(in the rows, 128 means zero)
Families of rows that turns and mirrors carry onto each other, the same ones carrying the whole set onto itself: the rest of each named row's family, in list order
6 families of 6 rows
sas: [144 102 118 112 148 146 118 113]
sal: [141 140 151 128 126 157 126 125]
pibek: [122 168 147 145 118 130 141 128]
Sibe: [134 174 138 145 125 135 132 123]
Ramim: [ 99 116 107 129 139  88 152 121]
lekuf: [150 134 134 128 135 159 111 121]
Biga: [136 170 136 147 125 139 124 126]
Sigur: [136 144 148 132 132 158 115 117]
mes: [133 146 141 122 136 163 115 128]
rof: [117  88 111 112 147 115 136 117]
Gupum: [113 171 118 154 128 103 139 125]
Bekep: [129 174 141 142 136 124 135 144]
duz: [117  99  93 121 151 105 129 115]
leza: [ 91 127  98 126 148  93 142 124]
Dulu: [103 134  96 140 141  85 142 120]
tapup: [ 94 119 104 132 145  89 140 113]
Gefav: [116 176 138 140 128 137 130 132]
gupu: [126  97 108 110 163 113 130 133]
zosi: [117 172 144 149 124 130 130 121]
govav: [140  99 112 115 149 142 114 116]
rapam: [102 157 125 145 125  95 153 127]
vanip: [108  98 101 108 156 119 128 121]
Tuf: [109 123 103 126 157  86 145 137]
bikav: [148 148 146 126 143 151 120 141]
vid: [129 106 123 107 150 154 114 123]
rop: [134 104 131 115 145 151 113 111]
sedi: [150 141 138 127 134 159 117 119]
volef: [121  97  97 115 153 109 133 111]
nen: [105 130  96 133 143  86 147 116]
gosi: [110 161 119 142 143  91 147 142]
Vubut: [138 100 133 111 140 150 123 119]
damo: [ 94 167 117 142 134 103 144 130]
Ret: [111 169 117 149 130  98 146 122]
rete: [113  92 109 115 152 117 125 109]
nev: [146 110 129 110 156 145 118 135]
nam: [ 96 159 122 149 131  96 143 118]

Same family as damo: mes, leza, Gefav, vanip, vid
Same family as Ramim: sal, pibek, rof, rapam, Vubut
Same family as rop: Sigur, tapup, zosi, rete, nam

Families of rows that turns and mirrors carry onto each other, the same ones carrying the whole set onto itself: the rest of each named row's family, in list order
4 families of 4 rows
P: [167 160 155 121 111 154 148 134]
Y: [169 165 172 122 114 132 130 135]
C: [161 188 183 123 120 142 143 129]
F: [147 163 172 106 105 138 139 133]
D: [147 191 134 145 142 153 112 139]
J: [102 170 175 157 174 150 137 143]
A: [108 154 155 160 172 145 120 149]
L: [130 193 132 125 128 159 121 135]
G: [139 177 124 145 143 172 133 140]
K: [ 89 161 148 143 161 154 126 146]
X: [134 121 183 131 134 142 158 143]
E: [106 138 151 155 166 160 143 149]
B: [130 128 194 137 145 124 137 144]
Q: [128 151 208 135 144 131 153 138]
W: [135 207 150 146 149 160 128 135]
U: [106 131 188 123 138 132 144 143]

Same family as U: F, L, K
Same family as D: Y, A, B
Same family as G: P, X, E

Families of rows that turns and mirrors carry onto each other, the same ones carrying the whole set onto itself: the rest of each named row's family, in list order
4 families of 8 rows
dap: [128 131 130 120 145 143 121 157  77  69 106 136 146 117 164 108  95 175
 134 109 140 140 108 122 137 111]
kifim: [114 119 122 151 113 140 102 116  77 117  93 112 155 135 143 145  61 166
  95 133 153 154 111 145 138 115]
nif: [ 92  77 132 139 138 137 108 105 119 121  80  84 147 114 161 130  61 165
  93 110 105 116 110 128 130  95]
venob: [124  77 147  81 147 158 102 141 114 116  97  85 122 109 133 119 112 176
 108  99 132 128  84 128 122 127]
veb: [ 87 158 113 113  79 127 122 135 104 141 127 129 155 107 131 122 100 167
 110 119 126 158  98 153 102 154]
Gulop: [104 146 132 145 114 102 129 153 124 137 114 161 150 128 157 131 110 170
 145 122 134 140 127 105 130 139]
fumo: [133 139 127 125 136 137 129 148  79  83 110 121 150 114 174 113  73 171
 113 109 154 141  77 124 149 112]
mudi: [ 87 148 133 125 156 111 131 109 132 173 122  95 135 112 146 113  99 155
  95 108  91 117 107  98 125 123]
Fabo: [ 92 145  81 119  84 128 122 134 103 143 108 133 143  91 143 134  98 173
 110 106 132 166 100 152 101 132]
kal: [109 161 115 137 126  96 132 159 119 128 100 152 151 132 162 112 110 172
 149 115 120 154 120 106 119 120]
risad: [ 99  86 134 123 128 132 113  94 135 123  80  78 155 122 132 124  62 160
 100 125 113 110 117 115 143 115]
zolo: [111 116 105 143 109 142  85  99  85 121  80 112 139 128 151 144  60 175
  98 125 142 148 107 150 122 121]
rif: [103 122 122  87 120 118 112 160 135 169  93 100 148 113 163 100 105 166
  95  94  83 132  97 134 123 161]
Tok: [104 114 118 147 103 148  99 105  74 103  98 136 148 104 139 145  73 169
 107 117 136 142 106 158 115 116]
furis: [ 78 157  94 127  84 115 122 124 107 144  99 135 150 114 141 130 102 172
 114 104 125 175 118 136 102 128]
lozev: [106 116 130  88 109 122 125 156 124 167 110 105 150  95 139 111 126 175
  98  83  99 143  90 146 122 158]
niti: [122  99 157  83 150 153 108 137 117 125  91  87 128 129 138 109 124 179
 114  82 134 137  75 118 132 126]
Murid: [ 95 120 123  90 118 119 114 137 129 163 106  98 139  88 152  99 117 172
  93  83  86 134 108 143 107 154]
ges: [120 119 125 132 130 146  90 116  64 121  88 135 142 119 142 141  64 163
  95 131 142 152 116 155 130 127]
buri: [104 136 126 126 154  98 143 121 134 154 121 108 150 106 127 122  94 155
 104 122  83 108 127  97 132 119]
mip: [ 85 115 138  86 120 131 116 156 138 171 106  89 138 124 149 108 122 179
 105  98  99 151  93 137 108 149]
mot: [129 136 131 119 152 132 116 150  82  87  99 108 131 132 180 102  90 183
 132 109 157 151  93 113 142 115]
getus: [ 82  68 135 114 131 144 117 106 123 116  84  79 142  98 155 117  72 176
 110 123 119 121 119 114 144 112]
divu: [ 83 161  87 100  88 125 131 134 110 128 112 137 144 110 123 131  97 173
 119 116 123 171 104 124 107 137]
nenu: [111  94 143  92 168 161 108 146 103 117  87  90 125 122 161 107 111 182
 109  83 116 145  84 128 125 104]
gakog: [ 87 130 129 124 142 106 134 126 154 156 116  89 144 134 147 125  88 160
 101 123  88 110 117  93 116 112]
telot: [109  76 136 127 141 148 117 106 134 114 103  77 145 106 137 126  74 168
 104 127 124 101 113 116 142 109]
tamim: [125  84 136  92 154 162 102 132 119 123  85 103 119 120 146 131 117 186
 112  91 123 122  76 109 121 106]
lero: [116 151 114 141 145  99 134 160 110 128 114 152 141 113 165 119 103 164
 145 128 130 138 137 104 125 119]
moga: [118 167 128 131 130 104 131 158 117 124 130 148 154 135 147 119 102 157
 131 134 121 123 130 105 119 135]
govep: [134 133 131 116 141 133 118 161  73  89  99 113 144 139 156 117  83 173
 121 118 156 161  79 126 139 114]
gize: [108 139 126 127 158 106 130 120 145 156 119 107 141 101 152 105 105 164
 109 106  77 101 118 105 120 123]

Same family as nif: dap, veb, Tok, mip, nenu, gakog, moga
Same family as mot: Fabo, risad, zolo, lozev, niti, buri, lero
Same family as Murid: kifim, venob, kal, furis, telot, govep, gize

